One turning vector, and how many steps it has turned:
The counts run from 0 to 696.
[ 85 129 130 136 122 147 104 102 152 153 104 126 101 107 144 141 149 123
 106 116 195 108  99 132 122 190 132  89 148 152 109 165 151 151 134 106
 128 156 169 141 199 131 127 101 177 133 139 137 145 118  93 145  94 130
 117 148 105 134 137 154 130  68]  9
[111 116 107 169 135 131 112 128 136 141 130 132  96 102 150 160 139 122
 102  74 176 155 123 135 141 176 134  93 128 150 117 173 140 123 142 117
 116 126 170 125 163 116 122  81 136 112 149 109  98 135  66 125 129 149
  95 162 147 118 127 184 179  82]  51
[114 113 131 158 152 140 138 131 114 153 108 138 117 125 152 134 121 121
 109  87 180 138 117 162 129 180 156 108 117 171 124 166 127 112 135  99
 141 144 180 106 169 147 115  78 137 100 141 127  91 121  75 105 114 129
 103 171 137 116 137 173 192 110]  610
[ 96 133 119 131 121 166 110 123 135 126 144 135 140 123 152 156 146 150
 105 105 189 124 116 137 139 175 117  70 121 136  99 161 159 128 113 103
 132 129 182 153 185 160 115 124 170 150 130 125 131 116  60 115 107 138
 100 143 132 124 142 168 155  76]  397
[115 118 147 110 130 181  98 115 143 144 131 109 127 149 143 134 101 115
 117  98 177 121  99 123 119 175 122  59 136 162 129 174 153 152 146  91
 145 110 152 169 165 134  98 106 146 132 153 118 129 145  87 133  94 144
 108 115 141 123 152 199 114  93]  473
[111 152 148 124 152 166 102 122 124 142  75 102  75 130 130 159 136 112
 103  96 181  96  74 153 136 170 116 131 113 145 135 162 130 124 136 106
 123 118 170 135 165 140 119  86 161 107 111 146 129 144  68 121 105  85
 130 164 127 121 130 151 138  91]  526
[148 115  96 126 143 151  88 136  83 138 143 126  95 124 144 147 138 107
  90  75 159 141  98 132 155 153 119 129 128 182 125 153 122 112 169 108
 137  98 155 148 169 140 119  55 163  99 148 132  98 115  86 112 113 124
 113 130 147 104 144 184 154 122]  422
[106 118 139 156 132 162 111 146 126 117 133 113 111 137 148 158 122 125
  85  89 175 140 111 171  95 197 138  90 153 150 147 163 147 136 124 122
 137 145 139 139 183 126 135  66 180 107 134 143 125 118  87 120 120 119
 127 144 107 117 120 174 122  89]  319
[ 95 135 117 153 133 137  98 116 126 143 126 130  75 119 136 110 141 140
 111  76 187 135  87 168 115 211 130 112 140 142 113 147 119 108 124 115
 179 121 128 144 162 131 130  77 151 112 136 147 125 111  72 110 131 154
 121 144 103 134 152 157 156 118]  443
[112 133 128  88 160 156 112 112 111 161 136 103 132 136 139 174 157 121
 111 102 157 115  81 151  82 154 112 108 114 148 127 146  81 122 127  89
 170 110 166 145 177 165  89  73 157 126 108 111 112 127  68 144 134 116
 105 116 148  99 139 148 143 107]  123
[130 121 120 122 169 174 103 126 110 145 109 121  96 120 139 152 123  93
  86 100 162 126  96 134 121 160 136 133 138 174 165 157 100 137 167  92
 144 123 152 135 189 130 110  63 184  95 134 128 107 113 105 132  89 103
  98 127 135 100 127 165 121 114]  591
[146 126 106  99 151 155 103  99 109 188 107 102  67 107 134 123 149 103
 106  96 161  94  79 110 144 150 137  93 108 171 102 171 119 131 168 104
 120 100 158 156 155 124  95 108 154 125 144 108 101 128  91 137 107 143
 122 135 134 135 151 156 144 106]  77
[113 139 101 136 146 130 108 102 111 176 114 145 100 100 150  98 142 117
 135  95 175 107  85 154 151 171 126 126 124 161 119 142 110 101 148 101
 163 126 166 126 172 169  89  76 147 116 136 121  80 106  80  97 105 147
 102 126 134 137 151 157 163 114]  172
[124 131 115 158 159 156  94 126 128 156 102 121  79 107 131 130 131 101
  88  84 168 118  88 163 139 165 132 120 129 165 135 183 131 138 138 119
  95 123 165 123 164 123 112  96 191 118 129 125  92 128  85 113  87 103
 124 167 122 107 110 143 134  98]  153
[ 88 118 149 164 146 148 123 123 120 145 131 131 100 130 158 142 118 128
 105  74 176 152 107 150  90 199 139  97 151 152 149 155 129 129 133 105
 162 138 148 123 169 128 132  51 136 100 132 131 113 132  66 118 145 143
 124 145 123 125 126 180 153  98]  612
[128 128 149 108 145 166 109 114 119 167 129  98  85 132 125 149 139 119
  99  90 160 106  81 139 101 160 135  74 141 162 119 182 145 146 136 109
 108 141 142 155 160 111 111  86 166 127 129 122 134 141  53 131 107 117
 152 130 115 111 120 137 113  93]  244
[101 119 115 118 157 129 110  95 135 176 123 107 107 119 148 125 116 114
 115  97 186 131  95 133  91 179 140 104 143 149 128 142  84 125 142  92
 196 112 149 131 176 140  98  76 126 111 147 120 107 122  95 148 133 168
  82 117 145 128 157 173 155 110]  283
[150 129 151  98 118 163 102 136 115 152 124 110  99 121 139 158 150 132
  96  93 194 117 105 142 138 186 113  98 108 159 110 159 133 107 144  94
 154 133 163 163 191 133 134  96 172 110 127 141 146 124  89  92 125 129
 146 145 101 110 169 173 155 126]  694
[113 119 110 112 144 153 127 138  82 137 142 125 123 145 149 164 137 124
 116 106 160 124  98 134 130 188 126 107 128 168 121 132 131 108 129  90
 173 111 163 142 186 181 120  70 134 105 132 133 100  97  68 130 134 132
 111 115 154 128 161 178 150 107]  688
[136 115 122 121 169 150 114 114 140 176 103  92 111 131 136 107  91  98
 118  92 177 120  97 167 107 164 138 102 127 156 143 187  98 134 136 117
 133 114 166 125 144 129  70  98 136 128 136  93  77 149  82 122 104 133
 100 146 140 108 127 170 143 107]  265
[113 119 138 106 120 178 106 139 100 127 145 119 132 161 136 152 122 140
 121  96 189 123  89 151 112 194 112 100 131 160 120 143 130 116 122  86
 176 107 138 165 177 169 119  91 150 121 128 155 139 108  82 122 109 138
 131 105 125 115 175 178 122 126]  22
[107 138  97 153 176 163  96 130  93 130 145 124  92 124 140 136 117 104
  98  81 137 133  80 150 118 163 129 109 139 151 126 154 112 125 138 122
 154  64 141 135 139 146 106  69 144 123 136 123  74 120  60 133 123 124
 118 121 163 115 118 161 139 104]  437
[118 149 145 122 172 172 119 133 117 151 117 101 103 114 147 160 125 100
  92  91 149 117 108 149  86 183 128  97 115 139 154 166  78 119 144  97
 163  98 157 123 169 126 106  63 165 118 107 111  91 141  85 107 153 118
 139 142 124 100 133 157 144 106]  325
[111 105 127 134 124 156 122 135 105 118 131 130 130 146 148 180 144 128
 107  97 176 126 111 127 154 181 126  86 129 165 106 161 177 126 131 108
 117 131 174 141 191 163 137  96 139 117 152 134 116 119  71 128 107 129
 117 142 151 127 145 197 149  83]  690
[142 131  94 131 149 163 101 126 113 157  99 109  99  82 154 128 129  79
  91 119 164 106 108 115 159 185 138  93 131 169 119 165 118 128 170 123
 131  98 171 132 180 134 115 100 167 119 151 110  84 123 111 124 107 134
 128 141 124 143 154 183 137 104]  93
[119 142 142  91 144 182  87 127 129 133 135 107 111 153 127 178 132 133
  97  88 175 125  90 154 116 144  97 103 119 143 135 154 122 129 116  97
 129 115 155 180 173 144  97  86 178 130 113 123 143 128  48 118 106 102
 116 124 142  90 126 154 117 100]  415
[124 132 126 161 146 154  91 106 128 142 142 147 103 107 157 100 105 108
 107  76 181 149 104 136 142 174 120  98 146 158 139 153 128 120 163 105
 170 103 135 145 174 119 110  76 156 110 150 128  97 129  97  95 111 173
 106 119 122 131 139 190 137 114]  549
[133 119 126 127 136 155 123 130 113 144 162 142 123 141 138 116 124 142
 114  68 182 146 103 158 119 178 121  86 111 154  90 160 124  94 123 100
 161 104 153 140 154 140 106 103 140 128 139 124 103 112  50  90 125 158
 114 138 138 100 153 168 178 129]  332
[101 131 153 115 127 167 103 102 138 155 131 133 112 124 139 138 128 140
  96  99 198 126 107 125  94 191 121  84 119 146 118 143 104 129 154  79
 186 122 145 151 183 128 121 100 169 127 139 144 152 122  98 117 123 161
 131 120 108 121 162 157 150 127]  677
[ 92 103 160 138 152 180 121 109 137 148 133 135 116 152 131 142 107 139
 103  81 190 133  97 145  84 186 142  90 130 165 116 168 102 136 149  75
 160 110 151 127 154 125 120  92 137 127 144 140 129 138  83 125 114 149
 117 141 135  95 129 163 158 123]  223
[102 117 129 115 125 154 125 117 112 158 159 122 109 136 128 140 145 148
  86  94 176 133  98 142  73 204 148  71 125 153  97 150 109 117 125  91
 181 112 140 146 162 127 118  94 158 128 135 126 134  96  66 133 146 153
 133 130 121 111 154 145 159 122]  225
[136 123 135 109 158 152 105 118 121 168 110  67  92 130 140 138 114  81
 122  84 157 106  64 120 112 162 117 101 138 164 121 171 113 147 147 117
 147  92 168 133 148 135 101  78 118 117 137 106  92 162  72 146 118 120
 141 118 149 127 132 172 124  88]  638
[136 100 127 115 148 162 142 138 114 152  92  98 115 134 135 156 117 120
  92  96 177 129 125 141 112 188 161  94 104 174 128 180 106 129 142  97
 134 127 175 117 162 132 110 100 128 100 150 108 104 125  98 147 118 115
 101 166 145 112 162 191 165 111]  594
[136 135 119  95 134 152 108 115 124 174 123  78 118 110 140 139 159 100
 115 110 167  80  79 120 131 169 113  72 126 152  79 175 126 141 131 121
 138  99 175 142 168 147  89 115 147 152 133 100  93 145  67 141 113 130
 146 122 131 139 149 141 134  93]  184
[ 74 135 123 151 168 164 109 115 127 141  89 130 128 128 153 151 115  97
 114 111 168 121  89 149 111 176 128 126 131 144 132 156  98 132 135  99
 167  93 189 102 181 161 104  87 139 133 132 138  92 122  97 142 111 115
 101 142 155 129 129 173 149  81]  670
[111 106 112 141 163 163 108 128 128 156 138 135 143 140 139 142 120 117
 107  99 172 127  97 155 105 141 136 112 128 167 111 188 108 140 130  89
 131 109 175 106 162 155  85  99 166 140 144 123  94 119  75 133  82 123
  89 139 153  90 115 157 165 107]  499
[122 121 129 137 156 165 112 124 104 150 175 153 130 139 139 128 119 135
 108  66 169 149  99 154 102 163 116  93 121 164 112 157 114 113 147  88
 158  91 147 146 144 143 103  89 154 128 146 124  99 120  58  97 123 157
 109 120 147  99 138 167 161 128]  331
